In the data rows, 128 means zero.
Here are some rows, each followed by its group. Groups can overlap.
[105 123 155 156 171 118 174 129 105  95 153  95 117 145 184 114 160 163
 137 160 106 171  77 136 133  97 152 125 134 121 162 105 114 116 118 148
  95 149 166 110 105  94 156 129 128 172 126 175 113 112 148 136  94 133
 154 102 159 129 154 179 104 114 129 152] jh
[110 161 141 146 135 171 128 175 131 130 135 124 124 104 147 116 132 143
 142 122 130 158 146 148 137 132 146 131 125 117 133 161 172 145 101 112
 161  67 111 148 120 156 157 134 132 160  96 119 146 108 164 123 127 126
 116 157 140 106 177 116  78 165  90  82] zs
[129 109 165  71 210 107 122 158  81 115  82 131  65  60 189 105 194 117
 106 157  85 139 184 198  88  83 141 163  71 181  85 109 139 123  92 181
  98 162  55  56 192  77 184  91  67 174  62 174 125  75  60 151 138 138
 140 119 168  83 166 114 109 117 126 124] bl
[ 58 185  68 134 147 127 114  79 159 112 156  53 198 167 102 130 102 139
 171 154 184 140  66 149 151 101 170  73 162  99 165 128 149 177  55 102
 106 112 141 148  68 149 131  69 174 134 105  85 145 152 142 149 140 175
  96  84 117 156 131 189 139  72 112 156] gl
[134 129 122 142 126  66 146 126 131 150 108 143 117  72 121 111 152 142
 125 122 140 111 130 141  95 133  92 139 135 118  93 122 149 127 125 150
 160  95 101 152 116  99 148 115 126 130 126 132 103 127 152 141 141  89
 126 115 106 151 137  73  54 116 154 127] jb
[129 124 114 118 140  66 138 143 138 133  98  94  97 124 157  95 169 138
 151  90 134  53 126 170 105 119 112 105  91 158 115 118 127 134 120 144
 164 153  85  87 146  77  68 108 101 157 119 158 176  88 128 130 107 117
 156  92 169 115 133 145 128 125 142 172] jb
[124 158 158  96  84 173  89 117 201 174 125 133 111 122  97 140 103 180
 163 110 140  93 173 122 150 136 122 119 106 116 111 154 173 161 167 159
 127 135  43  95 123 127 129 146 117  88 179 119 136 148 112 112 108 123
 154 109  54 130 148 115 122 118 142 137] jb
[106 173 109 123 115 139 118 177 177  95 177  98 119 147 144  56  64 171
 163  93 120 106 150 145 154 139 133 151 136 112 138 150 163 189 162  59
 139 119 141 141 129 142 138 107  53 118  47 148 103 146  82 107 146 163
 144 138 119 112 124 145 142  87 130 159] gl
[ 93 123 144 106 123 110  82 109 127 153 167 158 121 122  82 121 125 133
  90 176 141  99 105 171 136  72  52 113 100 128 152 164 125  98 143  98
 106 153 168 111 129 107  68 124 151 123 195  38 151 101  60 153  94 144
 100 125 115 197 163 165 191 130  99 132] sr
[150  86 155 158 128 154 174 125 120 129 136 155 116 110 136  56 144  64
 127 142  92 104 175 106 153 105 104 119 150 174  96 101 103  85 154 154
 147 151 123 170 186 118  68 146 174 145 123 132 120 136 140 121 138  62
 174 143 149 156 152  92 119 145 116 140] zs
[ 98 101 123 132  98  77  86 212 114 136 155  80  92 124 156 168 167 132
  85  82 146 107 123 168 197  52  61 137  92 124 156 122 152  93 142 145
 150 181 114 115 175 146 129 151 144  73 129  93 165 117  94 143  57 121
 109  78 122 137 149 131 223 127 141 202] sr
[147 178 110 116 149 119 177 117  88  98 171 190 121 141  97 103 158 122
 127 132  63 164 134  66  90  52 135 112 114  94  67 146 172  93 122 137
 152 102 142 103 161 120  68 138 111 175 151 135 138  66 142 120 114 110
  62 150 182 143 127 138  99 163  81  80] sq
[151 154 152 125 129 146 157 125 129  53  54 158 136  72  86 154 135 121
  90 167  74 171 133 116 119 134 133 180 116 125 105 114 126 146 148 168
  91  81 118 123 130 158 137 132 138 162 100 119 113 177 160 160 126 108
 146 121  84 155 140 137 140 201 130 103] jh
[120 103 146 150 105 153 110 158 110 163  94 129 110 126 158 173 133 173
 114 119 133 122  67 153 121 130 145 108  62 134 136 141 179 158 163 114
 155 116  88 122 130 109 149 127 130 155 144 134 165 142 133 104 145  99
 150  98 136  53 176 122  54 111 166 136] jb
[126 126 118 107 180 131 167  37  76  97 166 116 157 147 137  96 138  88
 119 124  95  53 132  84  72 114 151  52 178 139  97 106 121  79  84 171
 209 170 133 138 119  56 170 132 150 139 155 174 103  76 129 120 153 141
  82 183 213 148 130 145 139 149  79  78] sq
[128  54 150 143 128 160 120  86 128 126 153 119 103 151 104 119 128 108
  93 150 122 161 112 118 135 151 122  95 116 116 118 145 107 141 129 111
 110 106 144 172 129 178 112 123 118 147 124 146 129 186 161 159 117 116
 123 134 101 133  81 138 116 173 125 106] jh
[156 145 131  95 161 136 137 145 125 109 155 180 108 114  96 102 114  64
 161 104 106 158 194 121 103 132 103 115 117 132  89 104 138 132 126 155
 129 131 124 145 138 126 150 136 109 171  87 116  76  63 141 132 130 102
  48 176 161 137 120 117 141 170 100  71] sq
[142 104  93 134 119 113 153 130 131 117 100 142 124 144 189 131 141 139
 176 125 109 153 107 133 114 112 150 141 156 102 160 137 110 114 115 147
 131 151 104  80 106 119 109 136 122 137 150 184 114 107 144 118 166 149
 116  90 160  69 104 130 104 110 162 190] jh
[141 162 122 130 168 145  96  99 134 152 148 177 107 144 108 105 125  93
  84 190 119 144 138 130 109 100 143 126 148 149 136 150 112 140 109 136
  59  92 108 144 140 182 125  87  53 177 156 101 124 168 164 137 129  96
 110 136 120 151 142 110 116  88 123 143] gl
[165 161 110 112 130 161 141 127 123 121 173 160  83 126 130 111 125  90
  94 142 118 161 141 105 122 102 116 136 157 151 146 120 119 113 145 200
  76 102 119 127 156 191 113 129 128 181 144 116  90 166 151 173 137 112
 139 174 104 121 113 106 131 132  95 122] gl
[ 58  91 145 129 129  80 147 155 132 127 139  53 144  84 110 157 138 115
  70 168 125  86 125 159  93 105 136 102  90 151 128 184 134  93 125 106
  99 180 143 116 145 112 134  97 110  87 180  77 129  94 141 156 168 113
 100 121 130 182 166 167 212 150 100 139] sr
[ 80 112  90 153 114  72 122 167 138 144 142  60 133 154 157 129 159  86
 182 134 145 112 135 135 125 127 146 128  44 155  97 133 125 123 150 116
 138 216 101  90 134  95 139 132  87  74 118  53 133 105  79 122 161 161
 128  88 173 153 134 133 187 115 158 199] sr
[142  86 106 146 104 109 118 129 155 144 163 108 154 109  97 139 104 147
 115  58 127 107 160 125 144  93 136 127 139 141 159 102 119 135 106 102
 155 145 121  79 133 141 150 131 151 103 150 114 145 170 105  88 154 159
 153 112 140 140  90 150 184  96 102 185] gl
[145 144 137 108 143 149 174 161 144 123 173 185 125  91  64  62 141  97
 139 103 101 145 186 109  97 151 109 100  62 122  55 152 148 105 119 176
 157 117  55 153 155  98 179 129 143 167 102 121 100  76 166 101 101  62
  32 200 177 104 167 119 128 158  83  45] sq
[169 129 102 128 157 129  58  86 107  94 147 136 160 115 110  56 165  91
 106 125  79  92 162  73  70 166 138 114 156 138  92  78  96  86 103 177
 183 127 157 150 160 156 168 122 126  55 131 107  97 116 145 103 131 132
 113 173 130 134 139 113 179 145  43 114] sq
[174 114 126 150  90 135 137 152 149 158  85 121 121 110 135 147 156 138
 129  84  91 135 148 109 143 102  93 114 126 142 124 107 105 116 150 106
 157 135 105 127 143 113 141  53 119 126 138 159 143 113 116 108 138 107
 133 149 111 131  56 139 141 123 188 145] jb
[100 117 157 140 102 139  92 139 183 150 134 131 140 147 134 149  97 156
 154 151 138  73  90  60  55 179 130 153  62  72 147 160 162 134  55  82
 110  94 125 149  71 154 101 155 164 114 160 134 154 130 166 116 124 138
 174 104  58  97 133 129  77 136 194 144] jh
[144  95 100 140 166 100 176  36  72  85 195  87 161  96 153 126 141  93
 124 142  79 108  67  76  49  98 150 110 157 138  66  88 124  73  93 166
 189 188 171  97 110  89 171 105 133 126 169 195  94  85 135  94 158 109
 149 142 199 169 129 142 143 134  75  95] sq
[166 121  95 142 155 140 186 101 123 100 113  87 101 114 109 111 189  95
 130 134  97 116 151  75  79 117 147 118 143 166  93  96 104  93  55 173
 162 139 127 108 136  73 155 164 149 160 166 169 121  83 155 110 131  62
 152 154 102 124 156 110 116 130 123 113] zs
[124 121 129 120 136  87 153 110 119 100 116 174 114 165 132 151 178 127
 141 112 124 187  79 137 138 142 143 112 123 118 163 124 119 106 131 139
  99 142 128  94 113  99 149 117 120 152 144 195 162  83 146 116 129 138
 153  76 143 125 134 137 100 139 114 129] jh
[143  97 145 131 129 102 134 136 122 110 119 121 141 117  59 146 101 145
 147 151 142 141  79 125 151 145 137 181 122 124 169 152  78 112  96 124
  75 142 148 106 100 108 115 137 113 132 123 150 149  95 122 144 148 163
 135 128 106 126 115 139 113 179 151 143] jh
[103  73 140 127 144 131  78 119 111 141 104 115 122  72 151 111 104 192
 135  94 164 126 120 181 183  83  67 133 156 124 114 101 174 189 109 148
 166 171 145 143 130 128 102 113 132 119 121 120 171 149 118 144 128  62
 185  67 117 145 181 157 121 120 181 177] jb
[115 141 107 124 136 160  85  99 137 185 120 123 123 116  74 132 107 161
  96 156 145 120 154 152 153 128 144 116 120 113 158 142 180 186 148  56
 106  93 116 154 109 186  48 124 140 162 160  53 126 198 151 105 148 132
 131 127  93 123 117  90  74 119 161 103] gl
[123 121 134 119 201  79 163 139 108  70 173 166 143 132 138  95 113 105
 169 103 121 111 160  74 101 129 115  89 132 112 130 142 102 108 109 157
 151 170 153 125 107 135 160 106 132 134  54 134 108  88 151 109 108 120
  62 167 170 128 139 147 170 182  89  69] sq
[110 192 103 137  92 128 119 185 138 135 173  99 134 184 116 148 109 138
 155 126  54  78 123 140 147 138 171 150 139 127 109 132 132 194 152  62
 159  67  55 135 141 153  84 167 131 125 116  93 122 164  89 160 135 137
 152 145 134  97 155 160 146  97 112 157] gl
[ 58 130 160 142 136 153 173  84  81 133 126 118 124 100 156 129 148  94
 139 111 162 127 182 131 130  79 125 169 151 197 109  74  61 103 121 183
 137 196 124 138 185 130 151 137 150  95 132 163 119 148 116  97  53  62
 138 162 124 101 156 143 152 141 120 166] zs
[146  99 152 137 152 100 130 142  53 108 118  97 120 123 160 134 146 123
 148 137 145 136  79 120 111 130 148 150 121 111 154 114  94 105 111 162
  97 130 150  92  86 126 159 132 133 126 145 170 127 132 131 188 130 155
 137 127  94 118 126 155 100 125 163 118] jh
[ 58 108 126  92 154 118 124 100 182 109 151 144 174 108 109 116  78 156
 152 123 178 164  74  60 177 140 173 106 154  80 165 182 155 149  85  64
 122 102 177 178  77 154 107 114 181 118 171 128 171 170 111 123 193 180
 170  99  93 146 114 185 128  69 118 153] gl
[134 177  86 141 113 156 121 159 119 128 174 124 126 144 134 130 122 116
 120  69 136 106 119 122 115 131 135 159 112  80 122 119 159 176 148 115
 143 128 127 110 147 114 111 132 127 102  91 141 117 139  83 139  99 135
  94 144 157 111 107  53 162  79 145 128] gl
[134 125  95 111 168 157 112 133 159 139 166 164 157 106  59  82 116  95
 109  95 104  98 126 142 125 101 188  92 107 152 128 105  99 130 121 107
 135 127 158 127 124 137 138 101 126 134 139 127 169 146 143 127 159 142
 132 142 170 165 159  53 120  92 108 106] gl
[145 128 130 120 111 182 154  81  81 161  65  99  77  57 115 116 168 124
 104 159  80  80 168 194  72 111 161 122 139 196 151 134 136 104 148 183
 180 142  57  69 170  44 189 162  76 155 138 185 145 108 171 126 118 129
 169 137 158 129 157 136 106 141 138  93] bl
[120 101 185 140 114  66  96 158 123 131  71 122 126 161 158 143 128 203
 132 116  54 110  67 177 133 170 143  97 139 101 133 179 144 181 145  83
 176  99  90  53  76 120  95 150 104 135 117  89 174 156 126  96 150  62
 167  57  97 125 102 127 100 115 143 113] jb
[168 129 148 102 146 139 121 163  73 188  64 175  46  67 170 136 186 119
 122 139 144 123 182 166 127  88 138 161  90 152 131 143  53 116 106 164
  59 114  80 101 178  78  92 113  89 171  83 147 117  79 176 123 115 141
 139 158 102  86 158  99  93 117 176 112] bl
[121 107 122 122 125 116 120 152  53 127 101 136 113 149 136 124 165 162
 136 123 121  97 114 125 107 134 148  52 128 145 107 133 149 117 127 112
 148 123 108 127 146 120 127 146 119 166 133 137 151 129 146  90 136 133
 159 116 147 121 122 127 106  88 135 120] jb
[ 60 134 119 128 120  90 159 187 139  73 156 134  56 157 159 155 125 134
  62 205  54 130 113 134 155 129 138 159  44 148  99 115 108 149 139 132
  86 205  75 118 149 113 137  77 115  78 117  98 168  73  76 134 154 189
 104  87 167 160 142 166 169 135 130 190] sr
[114 167 164 119 144 133  58 163  98  53  54 171  89 123 140 124 135 141
 157 162 162 166  91 107 140 149 156 115 118  96 105 187 166  98 144 123
 105 114 152 142 100  56 164 137 105 141 157 138 119  88 161 140 117 136
  96 141  99 124 114 121 116 158 111  89] sq
[148  54 128 129  58 120 103 129 107  53 142 146 134 149 135  94 135 102
 129 103  54 125  86 130  93 155 122 113 135  78 154 184  99 150 119  91
 116  97 151 137  71 118 116 132 138 100 183 124 123 159 121 151 128  98
 173 140  65 115 124 138 136 144 166 127] jh
[104  99 130 121 131 119  90 147 132 169 169 113 120  90 108 134 105 155
  41 125 171 146 130 152 163  83  52 145 157 130 180 152 138 161 162 135
 128 172 165 103 120 146  95 140 119 121  54 120 162 148  76 221 128 118
 132 114 111 155 189 106 176 143 121 145] sr
[ 97  92 112 157 135 123 165 122 135 131 111 118 120 144 166 133 166 127
 144 144 117 163 102 126  85 171 135 135  97 111 147 166  94 121 141 137
 107 129 168 101 109 106 153 102 106 164 124 167 151 114 156 133 111 126
 147 133 155 115 112 146 139 121 152 140] jh
[153 127  90 130 112 146 118 158 175 153  94 158 157 166 155 168 122 147
 163 106 131  97 145 137 122 173 149  82 102 112 127 123 136 151 105 107
 163 103  98 133 133 107  98  86 129 132 148 136 126 100 138  93  53  95
 141 112 140 166 150 144  91 104 117 122] jb
[118 128 117 143  67 133 110 127 138 182 124 132 149 179 110 143 139 170
 159 114 124 143 125 143  97 177 144 144 129 100 149 141 129 158 148 113
 157 112 141 158 107 157 124  83 129 148 150 138 139 113 166  80  53 146
 141 132 123 130 147 129 128  70 172 141] jb
[147 123 138 144 128 145 157 117 120 105  84 130 137 111 174 106 142 130
 144 154 122 138 153 124 108  52 108 147 144 123  95 101 144  63 145 103
 144  80 162 169 107 119 134 113 131 150 111 123 106 112 101  83 132  76
 141 143 126  53 127 117 152 134 117 116] sq
[143 123 154 140 109  71 152 191 114 143 122 130 130 132 144 112 167 140
 120 132  85 120 103  96 130 160 132 109 158  89 173 163 117 130 163 103
  90  84 169 140 111 116 149 144 161 153 143 111 111 114 121 119 147 122
 155 121 131 101 103 129 110 160 122 141] jh
[162 125  52 143 171 183 114 160  47 136  97 160  67  47  59 116 210 113
 135 155 126 144 183 143 131  79 143 183  95 177 138 120 126 119 106 166
 115 120 100 110 186  99 131 123  53 188 105 125 113  90 187  96 102 156
 119 164 128 104 191 117  91 139 150  77] bl
[150 109 115 141 138  93 108 129 188 121 131 123 149 141 121 135 107 126
 106 117 113 128 125 118 129 164 125 107 122  91 177 181 123 111 140 129
 108  95 126 125 126 154  84 143 149 157 166 138 116 147 133 125 135 116
 134 106 104  90  90 121 103 131 165 120] jh
[163 176 105 159 111 119  92 163 154  92 167  53 131 124 112 141 128 113
  72 162 129 122 112  99 117 114 118  92 174  94 157 142 123 182 132  92
 111 117 172 149 119 137  87 158 134 123  84 118  54 157 114 182 146  84
 128 200 123  53 116 170 120  64  92 116] gl
[114 160 150 132  73 169 140 125 132 159  54 130 183 118  98 137  95  73
 149 113 107 147 110 162 157 153 215  98 105 121 139 160 142  99 138 134
  43 125 140 141 133 111 128 136 110 114 179 167 139 161 158 171  53 137
 123 147 108 101 135 153 101 154 132 109] jh
[143 158 146 170 127 114  89 150  91 124 145 122  99 100 103 152 132 116
  66 161 152 186 111  96 113 102  81 155 114 100 142 189 156 130 179 102
 107 150 150 118 155  76  71 181 116  68 142 111 113 131 107 233 135  91
 128 163  54 184 162 108 174 134 125 101] sr
[159 110 126 130  86 106  98 136 134 146 160 143 120 136 154 134 139 157
 133 114 145 118 102 129 143 164 122 129 137  85 160 150 112 103 134 104
 131 103 141 149 128  99 104 143 105 162 144 110 139 155 155 164 121 102
 116 141  99 143 109 128 131 106 172 164] jh
[104 165 160 160 137  82 160 142 103  70  85  89 174 133 140 132 127 113
 138 242 179 119  99 118 124  68 126 127  86 152 132 142 113 117 100 149
  63 203 130 137 106 152 126  99 104  96 121  99 151 100 109 174 157 137
 143 100 151 197 138 120 159 147 101 134] sr
[136 136 123 116 128 150 169 159 122 130 112 168 116 148  96 161  70 126
 108 135 119 115 128  99 117 183 112 131 134 103 139 163 123  96 154 105
 110  96 155 173  92 118 139 133 155 145 120 141 123 134 131 106 134 100
 130 108  74 128 100 139 143 144 103 124] jh
[185 139 147 160 119 129 115 156 119 136 128 148  96 121 116  56 141 158
 124 145 138 114 163 127 140 128 126 143 155 129 134 113 123 125 119 104
 132 114 104 143 157 106 136 135 116 132 108 129 171 125 128 136  79  97
 142 139 109 148 145 101 105 102 169 149] jb
[ 94 168 106  98 144 151 110 105 167 126 164 107 173 159 134 145  82  64
 195 117 143 105  74 202 157 148 203 129 126 123 100  54 156 178 110 102
 164 135 148 137 111 163 177  67 196 140  91  98 113 141 105 104 133 219
  94  81 119 109 155 222 193  36 112 184] gl
Which 4 groups are nearest to each row below, nearest first, going by the average distance to the group's rows?
[ 73 130 160 143 104  66 109 137 130 157 116 118 112  92 103 122 163 141
 151 102 121 114 177 170  92 166 138  92 102 160  74 122 151 110 173 148
 156 155  49  88 151  49 165 136  77 140 114 192 165 120 143 148 111 121
 143 116 156 145 147 123 118 145 148  65] jb bl zs jh
[ 99 144 129 133 189 123 196  59 106  54  94  98 161 150  59 147 154  97
 164 180 129 129 129 100 132  99 148 141 115 216 125 101  72  59  84 132
  88 184 114 167 166 116 140 105 147 113  80 175 136 129 125 129 178 170
 141 100 166 177 142 108 141 149 140 146] zs jh sq sr
Which 3 groups are nearest to each row below, nearest first, going by the distance to the centre of the group?
[192 128 106 131 134 130 184  79  61 110 104 152 139  87 163 107 144  97
 143 150 133 123 165  81  88 158 145 153 188 167 152  90 117 108 133 146
 138 122 153 160 165 124 138 157 150 130 171 132  97  87  60 118 143 101
 121 182 127 118 148 133 129 154  97  89] zs sq jh
[234  84  95 123 163 154 126  77  77 142  64 103  91  54  59 106 202 109
 111 145 139 103 165 106 123  52 152 111 180 161 120 115 101 127 112 144
 149 137 110  53 169 112 129 129 120 113  54 137 119 115 156 114 136 125
 173 157 111 133 153 167 149 142 183 107] bl zs jb
[114 130 147 154 123 120 108 159 170 167 101 135 162 142 112 121 112 164
 118 140 129  92  85 166 173 174 130 134 136  59 217 186 143 153 151  79
 107  90 134 182  90 149  89 145 149 121 125 113 142 156 124 120 112  62
 130  83 121 128 112 112  81 111 134 119] jh jb gl
[233 110 130 101 134 127 109 125  75 128  90 131  98  68 196 135 189 122
  80 140  88 119 147 132  84 111 143 147 145 172 161 122 101 142 129 146
 163 105 116 124 150 114 143 104 126 198 145 136 117 117 152  99 142 148
 194 123 138  81 137 117 132  64 137 119] bl jb zs
[138 164  96 135 163 126 121 121 131 117 129 187 143 161 133 121 118  93
 122 200 129 158  67 123  87 114 138 129 144 156 139 156 125 133 125 115
  63  94 115 158 117 197  82  83 140 147 124  79 112  76 142 185 149 143
  95 125 128 145 126  89 123 127 114 100] gl jh sq
[156  82 131  98 141  98 115 155  53  99  67 122 114 135 120 159 133 177
  62 128 156 138 104 156 145 138  97 118 158 118 168 124 147 122 107 125
 127 142 112 148  99 111  82 127 128 123 150 115 136 149 101  98 118 139
 184  88 118 139 138 139 130 121 166 140] jb jh sr
Which 3 groups are nearest to each row below, nearest first, going by the distance to the group's nearest row?
[151 119 175 121 162 161 151 119 108  97  94 105 165 112 191 151 131  97
 161 174 134 163 144 144 142  52 123 175 142 192  75  71 108 100  76 185
  99 186 148 166 173 151 147 119 192 104 106 151 120 138  92 131 135 159
 139 151 129 134 169 114 161 141 134 151] zs sq sr
[ 99 158 121 108 206  79 149 125  96  45 173 143 129 137 188 132 144 109
 144  98  94 174 128  68 120 141 116  78 119 115  83 118 154  81  97  56
 121 174 179 102 131 125 166 122 117 135 101 177  70  71 170  56  53 137
  55 151 182 119 129 143 114 152  85  92] sq jh jb
[118 129 153 125 114 133  98 156 125 137 108 120 120 109 156 133 148 155
 144 102 136 149 175 154 110 146 136 140 149 124  89 103 117 140 127 130
 170 109 135 110 136 151 128 151 121 146 168 136 119 101 149  82 125 121
 117 139 146 139 108 120 118 143 130 142] jb zs jh
[ 80 172 139 133  97 180 148 142 152 167 137 158 189 122  86 116  78 127
 129  54  76 131  97 167 182 137 174 109 125  78 161 231 132  97 143 129
  50 132 129 117 111 146 138 139  53 123 173 159 118 140 144 172 109 179
 122 167 108 119 113 126  94  64 159 107] jh jb gl
[115 114 122 135 119 172 128 124  98 147 129 128 123 131 142 161 159 113
 102 143 155 142 139 111 143  44 100 167 138 160  87  91  99  84 162 165
 138 160  99 120 212 103 145 105 114  55 121 135 151  76  83 130 122 119
 162 112 118 158 165 117 157 160  99 167] zs jb sr
[104 140 133 125 163  74  79 126  53 126 148 131 191  98 104 165 119 124
 130 162 165 152 138 143 132  70 143 159  82 142 121 124 133 121  94 154
  68 168 134 152 136 124 136 101 151  97 146  84 155 117 145 143 146 134
  99 125 159 160 140 123 182 110 108 136] sr jh gl
Which 4 groups are nearest to each row below, nearest first, going by the distance to the group's nearest row?
[181 135 101 137 153 118 133  97  88  93 194 167 149 151 112  90 119  70
 138 116 100 115 153  57  81 142 136 119 184 122 121 105  97 114 123 117
 187 129 150 134 126  93 172 116 187 101 132 120 127  84 109  88 147  87
  87 176 141 153 120  53 172 161  72  88] sq zs gl jh
[141 125 106 121 121 135  91 114 115 161 144 182 100 132 100 113 137  95
  69  54 137 213 148  99 120 122 113 121 149  80 131 139 138 134 130 158
 100 115 134 140 112 171 107 111 102 126 173  53 121 147 163 162 142 112
 131 127 110 153 112 113 135 154 152 114] gl jh jb sq
